Each named move below is a turn or a mirror, shown by a few rows before and after it. Which moves, in which order, take the first row of each later pair to the second? The first pair is answered.
V (before -> after):
[-17   9  -8  16  -2   1  18  10   7   6   6  -5  -5  -3  -8   4 -15 -27
  20 -13  -6  -8   3   4  12  11  20] -> [  4  18   9  10 -10   1  20  22   0 -13  -6  -6   7   3  16   2  10  -7
  12 -25 -10  -1  -6  -4  21   6  13]
[ -2  -6  -7   5 -18   8 -14  -8 -20  -5  24  17  -6  19 -10  -9 -26   7
  16  -4   2   3   3  16 -17   7   7] -> [ 12   0   4   2 -23   7 -13  -1 -25 -16  13  16   0  25   7  -9  -7  20
  12 -15  -2   6  -5  10 -13   5   1]
[ -2   1 -12   6 -12  -3 -36   8  -6 -12  13 -20  -3  -5  11  -3   3  20
 -21   7  11   6   5  -3   5   4   7] -> [ -6  -2 -16   7  -7  -4 -36   2  -2  -5  18 -20  -6  -6   3  -1  -3  11
 -17  12  12   4   9   0   4   5   9]
[-10  10  12 -15  12 -17  17  -4   6  -9  -4   5  -3 -19 -23   8 -12 -23
  17   9  -3  11  16  -7  -7  15   4] -> [  8  17  25 -18   5 -18  19   7   1 -25 -15   2   7 -14  -2   7   9  -7
  11  -4  -8  16   7 -15  -1  11  -4]
U (before -> after):
[ -1   5   7   0   5  -1   3 -14  -1   6   0 -10 -16  -1 -11  11  -5 -14
  14  20  20  -2   9  -3   0  13   6] -> [  3   5   9  -1   8  -1   5 -13   1   4  -3 -13 -16  -2  -8  12  -1 -12
  16  17  20   2  11  -4   2   9   5]
[  6 -10  -7  18  -9   5 -19  -2 -17  -2  -7   8  -2  23   8   0   7  18
  -6   6  -8 -25   1  -3 -13 -12   8] -> [  6 -11  -6  16  -3   7 -21  -4 -17   0  -6   4  -1  21   7   2   8  17
  -4   6  -7 -23   1  -3 -13 -17   8]
[ -1  10  -5   1 -13   4  -2   3  -8  -9   5  11   7  10   8 -10   2   8
 -19  -5  -1  -4 -15   0   4  17  12] -> [ -4   6  -8   2  -9   6  -8  -3  -9  -1  10  11   4   8   0  -9  -8   7
 -19  -2   0 -10 -17   1   0  14  14]
Q (before -> after):
[-29  11 -11  14  25   6  14  -9  18  30  35 -19 -11   4 -34   2 -13   5
  -5   5   0 -15 -11   5 -11 -13  -9] -> [-18  18  -4  11  32  11  15  -9  15  23  28 -35   1   2 -26  -3  -1  13
  -5  -3   2 -14 -20  -1  -4 -18 -18]
[  6  19   7   0   3  -5 -19 -14 -14   4   1  -5 -10   7  -7  -6  -8  17
   9 -10 -19   2 -13 -15  21 -25  -2] -> [ 11  22  12   0   1  -9 -14  -6  -8  -4  -6  -4  -9   6  -2  -5   1  16
   9 -14 -19   8 -13 -16  26 -22  -6]
[ 12   8   9 -10   4  -4   7  16   5  -9 -10  -9  10   1  10  -1  18   0
   2  -9  -1   9  -4  -5  15   4  -8] -> [  5   0   6  -3  -7 -11  14  21  12  -7 -11   7   0   1   9   6  11 -10
   5  -1  -2  13   9  -1  13   9  -3]
Then:
Each pair is 2 to 3 moves apart.
[  7  -5  19  -9   1  -8   9  27 -14 -32  -7  14   8   6  10   4  26  21
  -4   2   9  17 -18   6  10 -26 -10] -> [ -8 -20   9   2 -15 -17  10  30  -8 -20  -3  44 -10  11  -1  11   4   9
  -3  17   5  14  -1  17   2 -20   6] => Q, Q
[  1   6  -5 -11  35   2  -4 -21  12  22  -3 -27   1  -3 -36  19   3  -4
   3  10  10 -17  -1 -10   9  -3  -5] -> [ 23  18  11 -12  14  -1   4  -3   9  -6 -20 -21  16   6  -8  16  33  17
 -10  -7   2 -10 -12 -15  20   5 -14] => V, U
[ 29   9   8  10   0   4   4  12  -9  -8  -6  -1   7  -2  -5  16  -6  10
  -7 -12   4   3  -7  -1  13 -13   9] -> [ 10   5  -5  18   3   4   2   4  -2   5   6   4   0  -3 -24  15 -27  -6
  -5   1   6  -1   0   5   8  -4  17] => U, V
[ -7 -10  -8 -19  24  12 -10 -17   3  14  -3 -11 -19 -19 -11  10  -5   3
  10  15   4   1   1  -3 -10 -17  -5] -> [  7  -3   2 -24  24  13  -9 -10   1   2 -11 -20 -10 -18   2   8  14  13
   7   4   4   6  -8 -10  -3 -19 -14] => Q, V
[-15   4  -1 -10 -27 -12   7   2  10 -28 -11   5   9   7 -10   3   6 -13
 -10   4  10  -4 -15   6   7  33   6] -> [-22  -4 -11  -4 -19  -8  -5 -12   5 -10  -1   9   0   8 -25   6 -14 -14
  -8  13  12 -12 -13  10  -5  24  15] => Q, U
[-16   3 -12 -13  19   8  -1 -11  -7  17  20  -5  -8  -3 -15   2 -11 -14
  11   3   0   0  -1  -6  -5  -2  -3] -> [  9  17   4 -13  -1   6   3   5 -16  -9   4  -2  10   8  15  -6  19  13
  -4 -16  -6   6 -14 -12   6   3 -10] => V, U
[-13 -20   2 -12  25   4  -7  -6  11  24  -3  -6 -26 -23 -13   9 -15 -31
  35  15   9   8  24   3  -8 -29  -4] -> [ 17 -12  29 -15  -6  -5   5  27  12  -8 -31  10 -15 -12  29  11  22  -6
  24  -3  -2  25  20  -4   3 -28 -11] => V, Q
[-25  12 -18  -2   0   0   9  -6  11 -17  18 -14 -15 -10 -13  10  10 -18
  18  -7   6 -12  -5  -4  36  41 -13] -> [-28   4 -19   7 -19  -7   6   2  14 -16  15  14 -25  -1  -7  17   3 -18
  12   0   1 -10   4   2  31  46  -2] => V, Q, Q
[ 12  14  -5  -1  -4   5  -1  -1 -10 -21   6 -26  22   0  -6 -13  18  -2
 -18 -15   5  -5 -19 -11  20  22  -9] -> [ -7   8 -20   4   0   4  -6 -12  -9  -7  19 -21  15   1 -24 -12  -3 -15
 -17  -4   8 -13 -13  -3  14  28   0] => U, V
[  1   1   9 -15 -12  -1  -2  17  19 -12 -14   3  -8  13   0  -5  -5  17
   0 -11 -11  25   9  11  -5   0   8] -> [ -9   1   0 -10 -13  -1  -2  13  20  -4  -6   8 -13  14 -11  -5 -18   8
  -3  -5  -9  20  11  16  -7   7  12] => U, V
[ 16  -1   2  -6 -12   6  14   6  24 -13 -17  13   9   1  23  -3  24  10
  14  -8   4   9   0   1  11 -11  -3] -> [-10 -16 -20   4 -10   8   3 -11  22  13   1  29  -8   2  -6  -2 -14  -3
  17  13   7  -4  13  12  -4 -15  14] => Q, V, Q
[-18   5 -16   0  11  -4  -3  -3  -5  -7  -5   9  14  19 -15   1 -10 -13
  -9 -20  12  -8  -7   2   4  18  12] -> [ -2   6   0  -6   6  -7   2   9  -5 -19 -18   9  21  22   5   3   8  -2
  -9 -28   9  -1  -9  -2   8  10   7] => U, V, Q
[-17   5  -2  -8   4  13  13 -13   7  -3 -23 -22  15  -1 -13 -32  27  -3
   8 -25  10   7 -19   2  16  -4  10] -> [-22   4  -3  -7   4  11  17  -9  14  -3 -24 -21  12  -3 -16 -31  24 -10
  11 -21  12  10 -16   4  17   1   8] => V, Q, V
[ 24  -4  -4   3 -19   1   1  -5 -12  -7 -10   1   9   5   3  -3  -5  15
 -19  -8  -4  -6  -8 -10   1  -5   2] -> [  8  -7 -17   3  -5   4  -3 -18  -7   8   2  -7   4  -1 -17  -4 -23   0
 -13   2   2 -10  -4  -9  -3  -5   5] => Q, V, Q
[ 10  -9   7  -3 -14  -5   7  16   3 -11  -7  13  -4   2  17   2  12   4
  -5  -5  -4  12   9  -2   0  -4  -2] -> [  1 -16  -6   1  -5   4 -11  -6  -9   9   9  14  -8   5   2  -2 -11   9
  -9   5  -3  -6   4   1 -13 -15   8] => Q, Q, Q
[ -2  10  -3   6  16  -4   0 -11  15   2  13  -6   5 -19  -5  -4  -1  -5
  15  -4   5  10  -4   5   8   6  -2] -> [ -4  12  -6  10   9  -4   2 -11  16   1  13  -1   4 -16  -6  -3  -3  -8
  11  -3   3   7  -2   6  10  15   2] => V, U, V
[  5 -10  16  -4 -18   0  -5   8 -10   1 -13  30  10  -2  18   7  21   4
   4   9 -18   8  10   5  -3  -5  20] -> [ -9 -14   3   1 -18   0  -8   0  -8  11  -1  35   3  -4   2   7   4  -7
   4  19 -16   1  14   8  -6   3  26] => U, V
[-29   0  -2   9  10  -4  11 -12  17   8   3   3 -15   6  -2  -4 -17  -9
  -9  -6  -2 -16  12  -9  -1  13  24] -> [-14   1   8   8 -10  -7  11   2  13  -5  -8  18 -12  13  18  -2  -4   7
 -18 -12  -8 -10  11  -9   1   9  25] => V, Q, Q
[-21   0   5  -4  10  13   3  -8 -10  22  16  -5 -12 -12 -25  -2 -18   5
  10  22  15   3  15  -1  -3   5  11] -> [  9   9  30  -6 -13   6  12  20 -10  -6  -8   5   0  -3  15   0  20  27
   2   3   5  20   9 -11   9   5   1] => V, Q
[ 13  19   8  -2  12  -3   2   2   0  -9   3 -11  29   0 -22 -17   6  -5
 -15  13   2   7 -14 -18  23   2  -8] -> [  2  17  -2   3  13  -5   0  -3   3  -3  13  -7  23  -1 -34 -18  -7 -14
 -15  20   4   1  -9 -14  21   8  -3] => U, V
[ -2  -3   3   0   9   5  -4   3  -7  10  -3  -2 -12  -5   0  12  -6  -8
  14  12  -4  -1   1  -5  -3 -18   0] -> [  8   4  10  -2  -3   3   0  12  -9  -6 -14   0  -4   0  13   9  11   2
   7   1  -7   2  -2 -10   2 -12  -4] => V, U
[-15 -10 -13  14  -3   7   2  -1   3   3  17  -2   3  10  -3   0  -4   7
  -7   4 -11 -10  18  -4  -1   3   3] -> [ -3  -1  -5   7   4  12   6  -1   0  -6  12 -20  15   8   7  -2  12  14
  -5  -5 -10  -7   8 -10   8   0  -8] => Q, Q, Q
[ -8 -11 -14   4   1  11 -16  -8  -7  21   3   6  -9   6  -7  -1 -10  13
  -1   9   0 -10   3   6  -7 -11   7] -> [  8  -6   0  -4   4  13 -16  -1 -10  11  -8  -2  -3   5   8   1   7  24
   4   0   1  -2  -1  -1  -3 -24  -1] => U, V
[  0  -7   7   3  -2   4 -19  -9 -10  19   3   6  -5   8   2   1  -1  12
   5   6  -5 -10   1  -1 -12 -21   1] -> [ -3  -6   5   0   5   5 -20 -12 -10  23   4  -3  -4   5  -2  -2  -2   7
   7   7  -1 -11   0  -1 -12 -22  -2] => Q, V
[-18  -9 -15   0  13  -1  -1  -9   4  15  12  -7  -6  -6 -19   0 -21 -16
   9  12   3   0  10   4  -8   6   5] -> [ -8  -6  -6  -7  28   3  -3 -12   4  14   4 -24  -3 -13 -13   1  -9 -12
  17   6   6   5   3  -1  -6  -7  -5] => U, Q
[ -8   8  -2  -3   7   3  11   4  11 -17  -5 -23  15 -13   6   2   3 -20
   7 -12   8   4   4  -8  19   9 -16] -> [ -2   4   3   3  -9  -4  12  17  11 -25 -14  -3  11  -3  19   5   8 -11
  -1 -11   2  10  11  -9  19   9 -11] => Q, Q, V
[-20  -1 -10   3  11  12  -1 -21   0   9  26 -13  -6 -14 -17 -15 -18 -15
 -13   6   6 -12  -3   9   2   5   3] -> [  9  11  15  -3 -12   3  12   9   2 -26   0  -4   7  -6  23 -12  22   5
 -22 -13  -3   5  -7  -1  17   7  -8] => V, Q
[-19  22 -12   3  18   5 -14 -18   9  23  15 -25  19   9 -29   0  -5 -17
   9  -3   1  -8 -22   1   0  20 -20] -> [-13  26  -1  -2   4  -8   8  10  28   4   0 -15  16   6 -12   6  16 -28
  15  -8  -3  11 -12  -1  16  34 -27] => Q, Q, Q
[-32  -2 -11  16  -3  -6   9  -8  17   7  17  -4   2  -7 -29 -10 -19 -32
   8   5  -1  -1  10   8   3  31   9] -> [-23   5 -10   8  14   7  -2 -26   2  11  20 -29  16  -7 -30 -19 -13 -16
   7  -5   4 -11 -11   3   1  17   1] => Q, Q
[  2 -13   5   2 -10  -7 -11  -7  -7   5   6  15  -4  29  -3  11  -9   8
  -2  10   0 -12  -2  13  -7   0  15] -> [  2 -13   4   1  -6  -4 -14 -12  -9   7   7  10  -2  27  -7   7 -10   9
  -2  11   3 -13  -4  12  -8  -1  14] => V, Q, V
[-18  -8 -10   9 -16  -4  -2   3   5   9   2  28 -12  10 -10   5 -20 -14
  -4  14  -2   6  14   7  -7   7  12] -> [ 10   6   1  -2   1  14 -18 -17 -21   3   1  -6  15  11   2  -8   1  22
 -13  -6   2  -6 -20  -8  -9 -15   1] => Q, Q, V
[-10   0  -7   4 -13  14 -30 -15 -16 -12  -8  -6   3  15   2 -11  -3   9
 -29   8  13 -10 -19  -8 -19 -10  -6] -> [-16   6 -11  -3   6  16 -23 -20  -8 -11  -6 -27   7   6  -8 -13  -3  -7
 -20   6  18  -9 -21  -9 -13  -7 -14] => Q, V, Q
[  9  11   2   2   9   6 -10  -4  -8  -3  -9   6  23  -4   7  -5  -8  13
 -29 -28  26 -32 -16  -3  -4  23   5] -> [  8  17   4  -3  16   4  -1   1   2  -8 -10  -6  26 -11   7  -3  -2   3
 -23 -29  30 -26 -16  -6   2  29  -3] => V, Q, Q
[  2   6   0 -10  22   9   3  -8   1 -16  -3 -36  14 -16   7 -11  16   5
   7 -14  -8  -3 -23 -14   7  -5 -16] -> [ -3   6   3  -1  -3  -7  20  17  14 -29 -13 -13   8 -13  17  -5  22  -6
   5 -13 -14   8 -10  -9  16  17 -14] => U, Q
[-31   3 -10   5  10 -10  13  -3  18  18  15   0 -10  -9 -30   2 -18 -38
   9  15   1   1  19   4   3  31  -1] -> [ 23  23  23  -7  -3  -2   6   7  -9 -18 -11 -18  26   5  20  -9  37  17
 -11 -19  -4   1 -15 -16  10   8 -21] => Q, V
[-15   0   0  -1  13   1  21  -8  -9  -7   6   4 -20  -1  -1  -3 -17  -3
  -2  10 -12  -5   5  -2   1  -3   8] -> [ -3   3  11  -2   2  -3  23   1 -12 -18  -4   7 -15   4  13  -3  -3   7
  -6   1 -15   0   1  -6   2  -3   4] => V, Q
[-23 -23   8  -4  17   2 -12 -10  -5  41   9   9 -17   4 -17  13 -26  -7
  14  17  -2  -4  17  16 -29 -26   9] -> [ 17  -4  41 -16   1  -4   4  23  -3  -1 -25   4   3   6  33  13  30  20
   7 -11 -11  19   4   1 -10 -31 -13] => U, V, U
[ -6 -14  11  -6   3  -2  -7   5   2  13  -7   6 -15 -10   5  15  -7   0
   6   7  -3   8  19   6   1 -11  -1] -> [ -5 -12  13  -8  13   6 -15  -6  -7  15  -1  -3 -10 -10   0   9  -9   6
   4   4  -4   1   9   4  -5 -17  -1] => Q, Q
[ 18  15   6 -15  13  -2   3   2  13 -11 -21 -21  -3  -2  27   5  12  -9
  12   3   8   6   5  -2  14  -2  -9] -> [-11   9 -18  -2  14  -3  -2 -11  13   7   1  -8 -13  -3  -2   1 -20 -29
  11  21  11  -7  13   9   7  14   7] => U, V, Q
[ -9 -15   0  -3  13  -4  -6  -5   9  10   4  -2 -11   0 -20   7 -12  -3
  -6   2  -6   0   9  13  -7  -1   4] -> [ 10 -12  17  -9   5  -7   0  11  10  -4 -14  -3  -5   1   3  11  10   9
  -6  -7 -10  12   6   7  -2  -7  -4] => U, V, Q
[  9  10  -7  12 -20  -5  16  10   0 -17  -7  11   7  12   0  -5   5   8
  -8   2  -2   6  -8   4  11  18   5] -> [ -5  -4 -18  11   7   1   5 -11   1  13   6   2  -7   0 -25  -1 -22  -7
   8  18   5   1  -2   9  -1   2  11] => V, U, U
[  1  11  12 -19   7  -2  21  12  19  -3 -15 -17  -5 -18  13   2  20 -16
   9  -9   3  26   1  -2  12  -2 -17] -> [ -5  11   7 -15   3  -3  25  15  23  -5 -14 -13  -9 -18   8   2  15 -23
   8  -8   3  26   4   0  13   8 -14] => V, U, V
[  9 -13   1   3 -10   7 -14  -4  -6   5   8 -14  -4  10   0   5  -8   3
  -8  -2   4  -7  -7  16 -18 -13   4] -> [  1 -12  -4   2  -1   7  -7  -4   3   8  13 -21  -7   2 -11   6 -12 -11
  -1   3   6  -5  -2  18 -15  -7   1] => Q, Q, V
